In the rows, zero is written as 128.
One turn or mirror swaps these rows in pairs. Which row does each one swap with?
mep: [106 144 158  81 102 111 142 131 117 141 138 108 143 139 136 138 154 137
 129 101 116]
zugal: [144 156 117 118  97 116  69 109 118 140 133 145 136 144 103 155 151 111
 132 150 134]
sabo: [125 148 122  55 128 118 121  89 114 104 121 125 140 121 107 119 151 120
 107  98 118]
defe: [110 163 115 139 149 134  82  98 117 101 140 113 111 131 110 107 121 113
 140 128 136]
Sepom: [ 96 136 140  84 139  99 114 140 167 143 103 153 136 124 120 111 131 123
 106 141 145]
zav: [131 136 153 126 137 100 121 131 167 130 147 129 162 143  88 137 150 148
 130 135  98]
nufe: [121 152 149 110 126 120 112 135 157 135 152 139 165 134  75 141 143 157
 121 133 127]
mavo: [130 161  83 136 161  95 113 114 111 142 136 133 118 125 114 140 127 139
 110 152 143]
por: [126 131 135 144 117 101 108 126 132 136 118 140 147 108 100  96 174 143
 123 127  94]
beni: [120 143  68 135 137  99 127 112 127 133 134 113 114 118 108 138 146 124
  92 151 103]
Fulop: [ 84 127 146  73 140 110 127 135 119 106 120 119 139 144 114 129 103 118
 135 151 110]
topev: [101 203 119 102 132 116 127 123 143 110 137 131 122 136 114 149 123 122
  95 146 109]
vid: [106 152 111 141 162 126  92 101 117  99 142 107 121 125 120 119 120  93
 129 139 131]
kig: [134 159 132 148 120  94 103 113 118 119 132 102 142 104 142 109 178 115
 126 128 114]
narul: [122 142 123  75 111  97  98 101 107 166 155 112 122 127 116 153 163 133
 102 114 121]
Teder: [ 94 125 135  67 137 126 123 134 142 151 108 146 128 132 119 100 149 130
 101 164 136]
Tefer: [101 130 139  68 129 125 118 135 125  99 127 118 133 142 111 133  93 138
 134 156 112]
nitu: [122 133 140 134 111 101  93 129 157 138 114 125 138 112 109 121 167 153
 120 123  80]
guned: [113 142 151  68 114 105 144 123 108 137 133 110 155 135 132 131 164 128
 118 105 117]
Sok: [ 95 136 142  70 128 111 117 137 114 105 122 112 131 149 103 129 102 144
 144 147 112]
Fub: [104 196 130 110 131 114 112 127 146  97 146 119 145 105 110 131 126 133
  86 146 120]
bizi: [133 142 105  88 122 113 103 100 100 147 144 114 136 143  94 154 166 147
  97 108 103]
rer: [137 137 134 119 118 148  98 148 127 124  88 104 139 132 106 126 117 102
 106 140 142]
vako: [128 147 104  88 121 116  91  85  98 150 135 130 133 136 108 129 166 135
  96  97 111]
Rel: [106 130 139  87 137 106 116 138 126 157 102 156 137 129 112 102 117 138
 112 154 153]
zipo: [132 140 108 123 155 142 138 131 116 127 134 155 143 131 140 101 169 117
 107 141 108]
ladok: [ 96 113 129  79 114 120 119 124 145 156 110 132 127 117 109  96 136 113
  88 143 132]
zivot: [126 142 128 115 101 141 118 141 114 134  89 116 125 144 113 148 124  93
 126 126 136]
tozi: [ 98 133 143  69 137 123 125 139 117  95 130 118 137 147 112 125 113 144
 141 164 126]
sal: [124 142  77 145 156  99 123 112 123 131 128 117 120 116 121 144 149 131
 121 167 127]
duz: [115 156 112 142 148 146  93 102 130  98 139 118 107 130 119 118 113 106
 139 138 131]
botem: [135 141 138 127 128  85 109 118 156 115 109  88 106 104 116 125 153 123
 146 131 108]
lapi: [121 148 119 105 149 130 142 143 138 129 137 147 148 139 127  92 167 141
  94 131  93]
Nom: [144 135 117 100 125 110  87 136 122 160 137  97 107 137 157 131 159 109
 103 155 123]
Pupo: [ 90 120 132  67 136 122 125 119 134 149 112 147 140 121 121 107 138 127
 103 154 151]
mir: [108 152 121 132 151 129  81  99 116  93 150 111 109 135 118 113 127 100
 133 134 141]
doku: [118 131 149 125 117  82  98 131 152 151 114 112 129 115 107 112 160 159
 125 132  93]
ninuf: [115 156 113 137 151 140  95 105 119  98 144 115 106 137 123 118 132 111
 147 148 148]
vedi: [114 149 113 132 152 145  86  98 121  96 137 111 112 127 118 123 114 104
 132 135 139]
vefe: [133 152 122 144 115  87  85 118 107 109 130 100 147 107 136 111 171 132
 117 130 109]
vusan: [127 137 136 105 146 135 145 126 130 138 127 160 133 141 120  95 175 141
 100 137 100]
mik: [128 131 138  85 139 108 112 145 131 155 149 103 119 122 158 138 151 121
 105 171 125]
misem: [143 131 133  92 104 107  61  98 114 138 138 152 137 144 118 145 151 110
 113 148 123]
sog: [132 145  73 134 160 115 114 120 122 135 132 111 112 127 118 139 160 130
 105 166 123]
gizi: [135 163 126 145 110 109  92 112 107 107 139 108 150 105 142 108 169 124
 119 125 113]
bakil: [ 98 143 152  80 111 109 136 121 117 146 134 117 137 144 130 128 163 134
 121  88 122]
Bope: [140 148  67 123 157  98 106 120 118 124 119 125 131 131 118 156 139 121
 103 138 135]
Fiba: [126 140 116  81 110 122  83  94 116 151 138 124 133 130 116 148 165 135
  95  96 105]
Nofas: [ 88 135 141  62 123 124 120 119 123  95 125 120 146 157 107 129 112 135
 131 135 110]
dagut: [116 141 158 128 109  99  83 120 154 149 115 130 129 116 104  98 171 140
 121 138 101]
molim: [146 143 127  95 112 114  67  88 118 139 145 140 145 152 116 141 153  97
 116 134 129]
tid: [129 131 146 134 145 112 122 126 159 135 156 138 149 138  86 141 153 155
 120 123 107]
ramub: [ 90 136 143  77 134 118 125 133 128  95 120 123 129 141 110 134  98 135
 140 155 108]
Vov: [152 132 124 104 135 105  92 123 117 151 145  97 107 127 143 138 165 130
  95 168 120]
gugaz: [111 151 117 150 139 127  80  99 135  96 137  96 116 133 118 125 127 110
 142 136 128]
sabel: [ 93 126 146  80 136 110 127 140 117  92 127 116 132 153 104 129 110 135
 142 149 111]

guned swaps with kig
vefe swaps with bakil
ladok swaps with beni
Fub swaps with zivot
nufe swaps with zugal
sabel swaps with mir

One turn or mirror swaps these rows in pairs. Which row does each one swap with?
zof: [117 111 130 129  95 111 148 144 122 139 124 150 143 128 145 125 148 127
 129 159 109  82 128]
Lan: [117 123  95 155 158 130 143 145 132 158 139 138  93 112 129 131 139 170
 138 130 117  89 120]
fep: [120 131  97 176 136 142 149 134 151 119 148 100 150 115 146 121 141 101
 142  97 150 123 130]
sogef: [110 138 106 134 163 138 120 139 114 126 120 163 105 108 157 105 152 109
 136 106 147 106 154]
fuziv: [139 147  90 116 164 137 113 135 113 133 108 159 114 101 166 117 135 117
 134 115 157 126 132]
vop: [144 131 100 131 127 125 144 126 147 150  98 122 137 112 143 147 100 151
 153 153 134 152  96]
vep: [160 138 120 143 136 144 111 136 140 150 149 110 128  88 129 155 126 138
 151 107 128 119 178]
zogi: [135 124 118 168 154 161 115 141 125 136 144 111 131  99 127 135 144 129
 165 106 132 125 176]
depa: [139 156 127 113 122 103 118 152 134 140 139 132 115 102 125 165 123 121
 129 130 109  81 141]
Zirap: [144 129 130 107 109 118 141 144 145  94 117 122 142 113 156 115 139 136
 135 147 124 159 152]
mal: [142 128 103 140 125 128 145 122 151 159  97 125 141 117 145 138 103 149
 148 149 138 152  95]
Robis: [100 127 113 165 163 149 125 136 120 123 139 142 116 127 135 103 161 116
 145 109 134 101 162]
Soli: [128 102 129 122 139 169 121 132 125 142 153 133 131 147 133 145 120 117
 152 138 180 146 142]
Pok: [124 171 130 135 118  98 127 141 139 149 153 128 109 142  97 147 152 120
 133 109 125 108 119]
bav: [134 110 131 120 166 133 132 133 130 129 107 164 113 130 121 131 120 167
 155 162 139 152 133]
kofod: [113 129  90 158 160 128 145 143 141 155 138 132  99 110 127 130 137 163
 133 132 118  83 114]
Fibu: [ 96 126 120 157 166 148 122 135 121 126 124 150 107 121 132 104 159 117
 147 111 142 104 165]
poza: [118 108 132 137 133 167 126 140 123 131 153 126 139 149 134 143 115 114
 151 140 176 146 144]
foduz: [138 125 120 100  99 124 141 155 143  97 120 124 134 111 155 115 143 128
 123 134 125 155 155]
teko: [123 123 115 143 122 128 154 130 158 140  94 121 133 132 134 145 108 144
 154 155 123 146  90]
poka: [123 133 102 182 140 141 146 131 153 120 141 108 152 114 141 123 133  99
 138  99 153 123 123]
Gemo: [134 145 129 111 122  90 115 147 131 136 134 142 120 106 130 151 128 109
 140 143 107  78 134]
mokav: [119 113 128 130  98 105 149 143 123 132 129 150 137 138 143 124 144 131
 127 164 110  84 122]
faf: [153 128 101 131 129 135 140 131 134 161 102 128 141 108 152 148 102 146
 151 144 147 155 103]
tolo: [161 142 121 145 128 139 120 145 135 149 155 107 126  87 135 166 141 130
 159 112 121 123 165]
Puver: [110 122 122 168 167 162 127 134 122 124 130 133 108 121 126 110 151 123
 150 102 136 108 165]
vip: [141 153  93 120 167 125 124 139 116 146 106 157 112  99 170 118 130 123
 144 120 154 130 128]
pip: [149 111 115 134  99 119 151 122 124 149 141 142 160 138 121 116 159 152
 124 152 144 125 103]
ruv: [ 80 115 121 135 133 133 147 144 165 110 115 125 110 153 102 130 133 118
 145 143 128 129 115]
Bobu: [107 132 127 123  94 108 132 153 132 130 159 127 120 158 125 119 170 128
 114 122 130 132 140]
dobo: [136 110 123 130  91 110 155 130 126 147 130 143 153 145 127 111 153 138
 132 158 129 101 112]
tabud: [155 110 104 120 113 119 136 125 132 138 155 132 163 138 113 123 160 145
 125 136 160 150 111]
lofes: [135 115 130 120 153 131 144 143 137 113  94 155 116 123 123 126 135 163
 148 159 141 164 141]
Noroz: [128 171 132 131 121  95 123 141 141 147 157 128 112 139  93 144 148 123
 126 111 129 118 123]
kur: [134 143 129 112 121 100 127 145 130 145 130 150 123 105 125 162 126 128
 146 144 116  69 131]
vule: [121 115 122 140 126 167 133 132 128 121 151 114 155 129 154 131 127  91
 140 119 172 137 145]
sakeb: [151 152 118 120 126 120 111 150 139 152 156 116 120  88 126 173 119 126
 144 119 116 112 152]
Zezuv: [122 130 117 166 169 156 111 138 132 138 138 118 122 114 124 125 147 129
 160 107 131 107 180]
Baf: [118 120 137 110  87 113 148 159 139 134 150 123 119 145 141 126 163 128
 112 134 124 130 145]
mibi: [141 139  95 121 123 129 108 117 129 141 107 136 164  99 119 138 148  95
 159 113 129  93 123]
Boso: [107 129 119 163 169 160 116 137 126 126 134 138 120 121 127 113 156 122
 157  98 136 114 166]
Dema: [158 147  94 113 150 124 126 128 122 157 111 143 124  98 163 142 114 130
 138 131 152 153 115]
depu: [129 125 136 120 157 131 134 130 129 141 111 161 102 137 107 142 117 161
 158 164 142 146 125]
zes: [117 140  88 183 160 130 149 135 155 138 141 115 127 109 136 129 141 126
 128 101 133 109 109]
kupa: [138 155 108 141 125 109 109 116 137 138 119 132 152 118  99 137 148  87
 152 111 127  98 118]
meri: [129 116  86 103 133 150 116 134 113 148 117 146 136  87 129 138 148 130
 154 133 119  82 131]
dafaf: [121 110 140 116 143 151 121 132 124 147 141 152 109 147 116 149 110 146
 149 157 164 147 141]
bez: [116 132 140 116  86 118 138 159 127 137 162 126 120 147 127 127 169 138
 115 128 131 129 132]
Nuzel: [148 122 129 114 149 125 141 138 139 107  98 142 127 109 135 114 128 155
 155 154 137 170 144]
Vubu: [120 141  98 186 150 130 151 135 155 128 148 104 135 116 143 120 139 121
 138 102 133 106 116]
Lut: [126 132 105 163 140 143 139 135 146 115 143 105 156 117 150 118 130  92
 141  97 162 134 135]
lema: [146 113 127 111 112 126 144 145 148  98 105 137 134 109 149 117 142 135
 131 138 133 167 159]
Nazov: [107 115 117 139 128 138 154 126 165 136  98 119 138 137 130 137 107 138
 148 157 128 141  95]
fezif: [122 116 136 126 160 135 126 130 126 142 118 162  99 134 108 136 119 165
 147 162 151 143 135]
nozot: [155 110 120 131 106 122 153 122 131 145 152 139 160 140 126 114 159 151
 127 151 150 129 105]
Ruz: [126 117 129 101  92 121 151 159 143 109 136 126 136 118 159 114 154 125
 122 139 126 146 150]
vudi: [126 114 105  97 136 124 126 135 143 115 165 126 128 142  93 123 158 125
 129 126 157 155 127]
Duf: [138 166 112 147 118  99 116 130 132 141 135 134 132 132  88 141 146 103
 137 109 126 100 113]
paz: [135 111 134 125 164 132 135 128 130 131 102 155 100 132 116 127 115 161
 151 158 138 151 135]
Bop: [ 82 117 127 132 138 130 142 142 160 101 115 129 106 153 102 123 129 117
 148 136 126 126 124]
migu: [139 157 105 140 123 117 102 117 133 135 113 135 150 115 108 141 146  86
 152 110 119 102 117]
bugon: [162 134 118 124 124 132 118 149 140 152 160 108 124  88 132 168 125 129
 150 116 124 118 163]

vep swaps with lema
Vubu swaps with teko
pip swaps with kupa
Duf swaps with dobo
vudi swaps with meri
Ruz swaps with sakeb
lofes swaps with Zezuv

